In the rows, zero is written as 128.
Named turns come first, each shown by rows before and after it. Which turns, in which order, take the first row of each pair that follows to the second? Write the first one first, as in the answered first pair.
P (before -> after):
[136 172 166  89 156 141 148 104 116 100 142 116  82 113 132 104 120  70
 131 113 159 128 114 134  98  81 128 143 110 122] -> [151 157 167  86 143 122 162 129 129 102  95 119 139 124 131 113 118  89
 139 120 189 166 113 130 113  85 149 137  93 143]
[148 178 145 113 120  95 145 143 150  88 106 132 112  97 119 106 156 142
 118 146 144 166 108 127  97 110 127 118 107 143] -> [144 161 128 123 106  98 143 157 158  98  96 135 136  92 133 107 156 167
 114 155 142 170 112 123 111 129 133 119 112 157]
[137 155 140 168 107 161 122  76 111 164 131 114 131 157 126 142 138  75
 125 119 112  99 141 113 121 137 112 141 140  80] -> [155 159 155 153 115 147 133  82 111 157 115 107 138 168 116 147 144  64
 131 118 135 115 136 117 120 127 117 134 133  80]
Z (before -> after):
[136 173 173 115 105 118 162 140 156 117 106 112 111  55 107 104 147 116
 174 115 209 143 138 104  99 118 140 158  83 129] -> [ 96 152 127 136  92 171 129 107 143 152 175 125  83  42 141 100 120 129
 167 116 137  80 156  96 108 142 114 190 124 118]
[122  94  86  92  63 125 120 149 169 150  57 176 159 131 196 118  49 141
 121 132 106 134 187  98 101 221 180 139 170 130] -> [173 120 162  64 107 132 177 126 184 139  20 150 130 166 154 128  63  88
 156 109 181 174 173  98 118 167 183 136 129  77]
[ 92 107  98  93 133 136 101 102  91 130 134 124 135 131 113 159 126 141
 124 108  84 102  97 140 105 127 111 150 175 116] -> [110 118 121  81 133  93 120 134  99 104  83 118 165 136  91 162 144 141
 127 110 130 147  83 146  92 118 126 125 151 133]
[129 164 172 130 157 129 125 136 120 128 148 149  93 129 135  95 141 122
 133 126 145 143 145  97 103 130 147 127 149 118] -> [119 158 152 136 144 126 111 142 116 130 157 157 105 117 144  92 134 139
 121 136 124 132 153  95  97 145 143 124 156 137]
F (before -> after):
[142 108 147 107 152 113 146 120 121 115 111 104 130 143 102 160 132 124
 146  98 141 145  90 150 144 117 121 130 121 106] -> [142 109 145  97 154 113 144 118 123 112 111 106 135 143  98 159 131 117
 147 102 141 135  94 148 131 114 121 133 129 106]
[111 118 106 166 129 134 133 130 122 113 122 107 157 115 120 127  97 167
 145 162 136 141 128  81 121 154 144 111 126 173] -> [113 110 106 173 134 149 143 123 127 118 127 100 150 122 122 135  94 173
 150 157 136 144 132  77 138 150 138 114 119 161]
[113  70  99 108 127  97 100 141  97 152 115 100 160 164  96 132 129 138
 122 104 117 145  74 144 144 131 134 143 145  97] -> [112  71 100 110 125  93 101 142 100 147 111 104 159 163  95 131 130 138
 118 105 117 149  76 146 144 129 136 142 146 101]
Y (before -> after):
[133 141 122 131 154  92 118 132 138 121 161 129 109 142 118 105 148 130
  80 112 124 111 110 134 155 113  99 112  94 122] -> [145 113 127  94 154  80 124 136 147 123 129 128 151 166 106 126 140 125
 101 113 146 128 100 135 142 101 123 111 107 120]
[108  97 104 103 157 152  91 108 126 164 174 140 128 152 131 124  90 108
 124 123 118 109 130 149 112 110 120 141 138 114] -> [111 144 120 151 166 126 105 125 120 142 185 125  79 121 119 104 118 112
  95 113 130 130 121 157 121 110 104 117 102 132]
[126 137 120 132 106 112 104 170 136 116 108 104 149 124 127  82 142 123
 112 150 112 139 143 112 125 117 118 133  99 177] -> [129 115 113 104 102 121  99 161 137 124 100 111 171 141 128  93 132 117
 128 153 107 137 148 109 122 114 123 142 114 172]
U (before -> after):
[122 118 146 108 109 141 132 155 171 130 123 173 162 137 151 121 123 154
 144 167 121 108 172 146 124 178 112 118 124 138] -> [114 124 137 115 105 112 122 166 154 120 126 165 161 121 144 123 130 168
 130 162 112 113 156 156 117 179 110 104 130 159]
[164  89 151 106 141 100 141 111 114 125 146 103 100 132 110 159 138 137
 141  97 124 135  89 173 122  93 113 140 151 125] -> [175  88 163  98 135 130 151 100 130 136 136 111 110 149 118 155 133 124
 158 101 134 136 104 161 137  91 118 152 142 102]
[101  85  97 108 112 124  92 121 122 146 153 126 167 133 150 139 117 164
 133 134  92  85 144 123 108 145 124 142 171 129] -> [116  79 106 112 103 147 107 118 143 159 134 133 182 150 158 138 112 163
 154 138 114 108 158 106 130 147 134 148 148 116]
[129  79 119  96 136 117 129 113 120 142 108 109 172 171 109 170 118 133
 163  99 140 132 101 135 133 108 124 132 155 106] -> [127  78 118 104 134 104 129 122 113 136 104 107 172 160 108 175 120 143
 156  98 141 137  94 136 135 110 125 127 150 119]
Pairs:
Between the rows of a pair lie two turns.
[175 141 168  97 124 107 141 137 167 153  99 173 193 140 130  98 141 113
 137 112 161 126 179 134 113 118 133 137  64 126] -> [152 172 149 158 116 132 125 122 157 159 154 173 126 109 150  73 143 124
 107 113 122  99 196 127 131 135 105 140  63 126]
Y, Y
[133 145 149 141 142 132 136 109 110 136 142 100  72 128 123 138 149 146
 121 104 126 125 114 120 151 105 112 114 109 113] -> [140 126 155 104 146 106 138 118 103 128 115  95 109 140 104 153 150 140
 133 102 138 138  98 130 131  91 128 111 122 118]
Y, U
[110  92 131 107 120 141 124 125 125 135 138 138 174 149 133 137 122 124
 136 146 126 121 138 150 123 145 129 161 142 104] -> [ 99 113 126 141 115 151 118 122 122 137 164 140 140 129 144 117 124 129
 117 151 110 110 148 147 131 153 119 159 139 112]
Z, Y
[150 105 161 144 157 128 147 129 119 130 109 125 127 110 117 123 131 110
 115 140 139 144 129 127 136 130 115  99  97 133] -> [146  81 158 118 154 149 145 116 124 145 112 129 143 126 122 133 114 103
 134 140 132 131 135 122 138 134 113 113 112 114]
F, Y
[154 158 104 170 137  97 149 141  85 121 152  99 121 116 106 121 148 147
 103 122  85  79  98 107  69 136 128 139 153 176] -> [161 157 104 205 144 117 165 130  92 139 159  85 108 123 112 132 146 167
 108 106  96  90  94 101 117 139 121 144 133 163]
F, F
[109 100 137 105 165 131  98 121 119 145 135 118 158 119 154 141 124 113
 130 128 133 110 125 149 112 131 121 134 177  97] -> [123 140 158 136 174  98 116 139 114 116 127 101 129  96 137 127 150 119
 109 121 163 142 106 159 119 125 118 109 143 115]
Y, Y
[112 176 150 101 100 122 112 138 116  77 119 121 122 175  85 124 122 126
 129 120 171 145 113 157 121  74 144  98 128  74] -> [ 81 140 102  87  74 136  77 144 114  98 129 147 167 168 119 121  98 151
 128 142 124 112 128 151 108 105 153 106 168  95]
Y, Z
[151 138 150 118 133 116 129 156 125 118 108 139 176 133 161 141 132 168
 134 131 129 135 131 123 116 132 142  91 148 165] -> [168 152 181 112 156 139 153 129 130 121 113 127 138 157 154 145 133 136
 152 114 153 140 129 118 136 109 135 103 136 124]
P, Z
[140 169 107 138 152  99 143 165 131  92 131  98  79 100  92  96 151  95
 138 122 150 133 116 149 133  70 144 128 131 133] -> [140 167 107 151 159 119 148 155 132 104 138  90  73 107  96 101 145  99
 149 113 156 133 115 145 156  69 136 133 125 119]
F, F
[116  92 113  78 116 104 113 130 117 131 114 124 166 149 105 149 112 112
 135 122 132 121 128 128 103 116 131 131 163 132] -> [109  88 110  81 117 113 109 122 115 136 128 124 159 147 113 149 113 112
 136 122 125 115 130 128 108 123 129 135 167 126]
Z, Z
[159 101 123  73 103 182  89  79 167 136 141 152 196 196 155 126  99  92
 166 136 137 112 203 147  98 116 140 168 153 100] -> [147 100 104 100  82  93  78 142 158 107 105 146 248 158 152 124 118 153
 131 144 138 156 171 166  83 137 156 123 142 180]
Z, U
[105 134 117 169 153 137 122 110 103 137 179 121  74  99 136 136 126 142
 108 105  97 110 110 131 161 131 103 146 132 120] -> [112 131 118 145 131  68 125 162 109 108 115 128 147  91 127 130 138 158
  94 130 129 152 100 141 118 137 134 109 128 179]
F, Z
[137 147 161  83 136 123 134 122 116 121 110 133 100 141 110 114 128  68
 142 128 155 115 125 125  83 105 129 125 138 108] -> [111 165 136 129 123 100 115 145 105 114 142 137  77  99 122  98 145 105
 103 133 122 110 124 130  88 132 118 107 140 147]
Z, Y
[129 172 119 155 104 138 158 185 167 118 165 188  81  62 116  69 162 115
 127 161 113 125 149 146  99 120 155 107 116 134] -> [137 174 128 142 106 150 167 184 175 123 157 195  90  72 117  66 161 102
 136 165 123 128 159 142 100 116 161 113 110 121]
U, Z
[122 164 151 134 159 212 139 117 139 155 159 144  95 183 158 110 118 102
 125 124 143 129 167 135 165 109 107 176 105  71] -> [147 177 180 116 155 153 160 162 149 125  94 136 137 180 135 111 141 108
 126 131 196 189 147 147 143  98 135 145  80 106]
Z, Z
[143 157 143 100 151 134 135 122 104 120 169  91  85 141 117 142 115 117
 146  88 103  94 101 116 127 112  96 126 148 106] -> [162 149 158  87 148 104 155 152 115 110 121  81 136 151 102 152 126 125
 156  92 144 147  85 122 132 102 119 107 124 125]
Y, P
[124 100 105 125 125 144 111 148 138 130 116 156 156 129 144 123 131 128
 151 145 137 134 146 119 121 123 137 128 115 145] -> [135 108 121 112 136 151 121 139 141 127 110 153 142 142 130 122 132 107
 162 142 152 138 146 117 113 109 135 132 113 131]
Z, F
[139 108 140 120 112 147 138 138 139 152  97 147 183 120 132 158 148 122
 141 128 165 148 174 130 104 136 162 124 111 124] -> [137 122 142 138 106 144 138 146 140 147 100 152 173 111 137 146 153 122
 132 133 162 148 183 127 104 143 163 123 103 135]
Y, Z
[140 131 147 134  93 117 160 164 150 159  83 130 140 157 117 106 102 125
 155 146 163 115  90 109 158  97 102 140  71 142] -> [120 109 118 130  81 133 138 162 150 174  91 146 163 154 138 107  87 140
 156 158 130  93 103 101 149 119 107 153  95 146]
Y, Z
[141  87 106 126 147 153 140 100 137 149 134  81 178 171 100 191 115 168
 169  80 135 127  81 150 189 147 127 174 112 127] -> [136  96 102 126 156 112 134 112 120 131 142  69 177 149  82 193 125 176
 148  74 129 127  56 167 165 146 123 160 126 153]
U, Z
[106 106 119 102 131  99 119 123 113 133 137 142 151 111 128 132 114 156
 138 123 103 128 110 132 114 140 138 115 153 136] -> [105 129 127 124 134  80 123 132 113 122 140 136 127  95 120 122 126 158
 126 123 111 141 102 139 115 137 130 111 138 146]
Y, Y
[142 119 136 123 113 146 119 171 157 143  95 159 174 133 149 105 114 128
 118 144 133 115 147 104 157 147 163 137 134 122] -> [129 150 137 152 119 161 107 155 143 139 142 154 109 111 150  87 118 114
  99 140 109  88 151 104 155 149 139 142 134 115]
Y, P
[133 128 143 109 135 130 125 125  97 116 120 102 107 135 133 133 137 127
 122 108 125 110  99 144  99 126 131 139 141 124] -> [141 114 137 112 124 120 127 142 111 117  94 107 146 138 138 140 137 146
 125 114 137 129 101 141 107 132 149 134 131 137]
P, P
[ 86  87  90 126 116 142  95 110 101 148 152 141 112 130 164 128 119 144
 120 132  82 100 117 147 123 141 111 138 172 136] -> [116 107 135 111 151 163 128  83 110 151 147 124  73 162 138 138 124 103
 148 107 123 114 115 146 135 109 104 150 149  89]
Z, Z
[108 129  88 179 101 148 105 138 131 131 151 118  95 104 148 118 128 165
 100 137  99  86 165 132 155 173 116 132 137 138] -> [140 133 120 174  97 105 134 172 147 111  86 110 142 115 129 124 144 171
 105 142 157 149 153 136 154 162 141 112  97 164]
Z, P
[ 96 162 117 160 127 122 111 150 132 131 169 134 122 121 133  99 142 135
  88 159  71  96 152 107 114 138 112 117 143 134] -> [130 169 160 108 150  85 138 159 135 106 123 118 137 146  91 111 155  99
 108 145 129 132 121 124  91 101 129 104 133 127]
P, Y
[ 92 117 136 152  29 121 121 170  99 124 137 145 112 122 133 123 139 153
 149 164 114 101 141 108  92 172 124 118 119 162] -> [108 138 163 134  46  87 141 175  92 104 116 126  99 126 105 121 158 131
 150 150 146 128 124 121  72 145 124 100 105 160]
P, Y
[114 135 120 106 115 141 105 132 133 125 148 158 121 122 140 104 125 100
 109 157  97  90 146 110  97 145 128 139 157 130] -> [142 154 146 119 120  96 132 168 146 100 101 145 142 122 117 104 147 111
 106 150 148 153 130 118 104 137 142 112 114 154]
Z, F
[117 170 128 140 119 186 106 128 154 137 180 163 104 118 164  90 115 123
 105 156 113  96 174 138 101 151 121 157 126 114] -> [154 188 176  99 142 155 136 133 159 113 136 146 107 141 124  98 131  87
 126 149 169 131 154 148  80 111 133 144 106 100]
P, P
[151  66  95 114 161  96 127 141  95 124 160 121 166 103  97 144 162 148
  56 160  85 162  81 126 138 162 124 117 167 164] -> [170  58 123  76 187 158 146  89 108 148 165 113 140 148  85 160 147 100
  99 141 105 142  93 116 158 130 116 155 167  91]
Z, Y
